Some points, each followed by its number:
[-1.38  0.23  1.32 -0.57  0.80  0.18  0.44  0.41 -0.36 -1.34 -0.56 -0.48 -1.60
  0.97  0.02  0.24 -0.95  0.57 -0.74 -2.51 -0.58] 0
[-2.24 -0.79  1.29 -1.80  0.87  0.98  1.90 -2.11 -1.33  0.42 -0.34  1.58 -1.92
  0.37  3.66  3.24 -0.47 -1.60  0.12 -2.39  1.63] 1
[-0.05 -0.54 -0.39  0.66  0.13 -0.70  0.03  0.25  0.92  0.03 -0.08  0.32 -0.59
 -0.13 -0.11 -0.61 -0.47  0.12  0.60 -0.62 -0.18] 2
[ 0.92  2.37 -0.54 -0.14 -0.69  0.18 -1.42  1.50  0.78 -1.40  1.11 -1.55  1.80
 -0.35 -2.53 -1.41  0.64  0.72 -1.24  2.18 -0.98] 3
[-1.64 -0.39  0.98 -0.38  0.80 -0.21  0.12  0.76 -1.00 -0.33 -0.76  0.08 -1.44
  0.93  0.40  0.19 -0.40 -0.03 -0.54 -1.54 -0.23] 4
[ 1.53  1.94 -0.86  0.53 -0.30  0.43 -1.39  1.91  0.01 -1.24  0.94 -1.61  2.82
 -0.26 -2.41 -1.64  0.75  0.75 -1.34  2.60 -0.82] 5
[ 1.10 -0.65  0.32  1.32 -0.01  1.98  0.72  0.15  0.42  1.25  1.39 -0.49  3.35
 -1.22  0.53 -1.74  0.83  1.35  0.26  2.87 -1.67] 6
[-0.70 -0.81  1.04 -0.62  0.40  0.52  1.14 -0.44 -0.04 -0.48 -0.67 -0.72 -0.12
  0.35  0.52  0.46 -0.16 -0.32  0.31 -1.13  0.03] 7
[-0.17  1.82  1.70 -1.11  1.22  0.91 -0.78  2.11 -2.05 -1.27  0.92 -0.50  0.36
  1.25  0.82 -0.25  0.71  0.73 -2.76  0.91  0.44] 8
[-0.50  0.03  0.20 -0.34  0.62  0.08  0.57 -0.05  0.03 -0.60  0.25  0.39 -0.63
  0.47 -0.03  0.16 -0.39  0.22  0.02 -1.40 -0.19] 9
[ 1.11  1.55 -0.25  0.11 -0.58  0.42 -1.50  1.25  0.04 -1.10  0.87 -1.22  1.62
  0.13 -1.75 -0.78  0.94  0.36 -1.50  2.15 -0.47] 10
[-1.29  0.45  0.84 -0.27  0.71  0.25  0.92  0.86  0.12 -1.42  0.36 -0.02 -0.43
  0.99  0.11  0.16 -0.48  0.49 -0.66 -1.31 -0.40] 11
[ 3.32 -2.02 -2.35  2.83 -0.78 -1.80 -0.78 -1.04  1.14  2.17 -1.32  1.71 -0.97
 -0.80 -1.47 -0.33  0.45 -0.29  3.56 -0.52 -0.48] 12
[ 1.18  2.05 -0.17  0.05 -0.74 -0.53 -1.62  2.30  0.35 -0.85  0.32 -1.96  1.67
  0.43 -2.50 -1.12  1.12  0.72 -1.57  2.23 -0.91] 13
[-0.47  1.52  1.19 -0.60  0.63  0.17 -0.44  1.29 -0.76 -1.01  0.86 -0.38  0.53
  0.60  0.56 -0.20  0.31  0.12 -1.75  0.62  0.55] 14
[-0.58 -0.18 -1.41 -0.68 -0.76 -0.23  0.61 -1.78  0.38  0.35 -0.17  0.43  0.10
 -0.23 -0.09  1.23 -0.39 -0.76  0.73 -0.48  0.28] 15
Which three points above are nearest to each new point by angle? Their numbers follow each, nearest first.
[-2.19 -1.76  1.37 -0.53  0.03  1.21  0.60 -1.36 -0.93  2.61 -0.02  0.57 -0.06
 -0.71  3.00 -0.21 -1.26 -0.68  0.04  0.98  0.46] : 1 7 4
[ 0.36 -0.66 -1.29  0.40 -0.74 -0.09 -0.32 -0.52  0.31  0.83 -0.19 -0.01  0.46
 -0.15 -0.85 -0.04  0.08 -0.03  0.64  0.66 -0.57] : 12 15 6
[-1.54 -1.63  1.32 -0.89  0.70  0.52  2.21 -2.49 -1.89  1.88  0.08  2.41 -2.47
 -0.32  4.21  2.75 -0.67 -1.95  1.02 -1.75  1.96] : 1 7 15
[-1.54 -1.36  0.82 -1.06  0.67  0.82  1.58 -1.71 -1.35  0.90 -0.15  0.96 -1.24
 -0.33  3.07  1.78 -0.52 -1.08  0.04 -0.99  1.64] : 1 7 4
[-3.45 -3.10  1.76 -0.55  0.01  1.70  1.30 -2.59 -1.47  3.91 -0.31  0.99 -0.01
 -1.30  5.12 -0.41 -1.81 -0.92  0.17  0.95  0.28] : 1 7 15
[-1.05 -0.66  0.65 -0.95  0.64  0.45  0.90 -1.20 -1.07  0.49 -0.06  0.82 -1.21
  0.04  2.03  1.74 -0.24 -0.89  0.02 -1.09  1.13] : 1 7 4
[ 1.31 -1.82  0.93  1.45  0.53  0.14 -0.31 -0.64 -1.68  2.38 -1.44  0.21 -0.45
 -0.86  0.79 -0.91  0.38  0.84  1.30  0.65  0.09] : 12 6 2
[-0.37 -0.17 -0.36 -0.13 -0.52  0.33  0.52 -0.24  0.55 -0.28  1.37  0.29  1.25
 -0.24  1.57 -0.22  0.27 -0.51 -0.39  1.79  0.39] : 6 14 10
[ 3.54 -1.85 -2.42  2.48 -1.01 -2.01 -0.75 -1.24  1.05  2.30 -0.75  1.85 -1.01
 -1.08 -0.83 -0.20  0.43 -0.08  3.56 -0.21  0.10] : 12 2 15
[ 0.77 -1.89 -1.07  0.60 -0.96 -1.03 -0.71 -1.24  0.26  2.44 -1.86 -0.39 -0.51
 -0.68 -0.30 -0.46 -0.10 -0.48  1.41  0.83  0.22] : 12 15 2
[-0.11  0.14  0.36 -0.75  0.03  0.48  0.35 -0.25 -0.47 -0.04 -0.24 -0.97  0.55
 -0.21 -0.10  0.44  0.41  0.18 -0.28  0.09  0.02] : 7 8 14
[ 0.89 -2.30 -1.63  0.10 -1.35 -2.05 -1.32 -1.72  0.93  2.53 -2.63 -0.39 -1.32
 -0.94  0.15  0.19 -0.12 -1.14  1.94  0.45  0.98] : 12 15 2
[ 0.65 -2.06 -0.73  0.11 -0.61 -0.91 -0.79 -1.18  0.36  2.30 -2.58 -0.73 -0.97
 -0.23 -0.31  0.09  0.20 -0.31  1.53  0.06  0.69] : 12 15 2
[ 0.28 -1.61  0.33  1.05  0.65  0.24  0.94 -0.26 -0.09  0.85  0.93  1.45  0.55
 -0.62  2.13 -0.88 -0.60  0.22  0.98  0.62 -0.01] : 6 2 12
[ 3.30 -1.50 -1.99  2.64 -0.49 -2.16 -1.12 -0.91  0.70  1.54 -1.45  1.13 -1.07
 -0.81 -0.76 -0.05  0.38  0.05  2.71 -0.31  0.17] : 12 2 15
[-1.65 -0.84  0.57 -1.27  0.50  0.13  1.62 -1.50 -0.45  0.27 -0.56  0.67 -1.32
 -0.01  1.83  1.74 -0.41 -1.09  0.48 -1.60  1.04] : 1 7 15
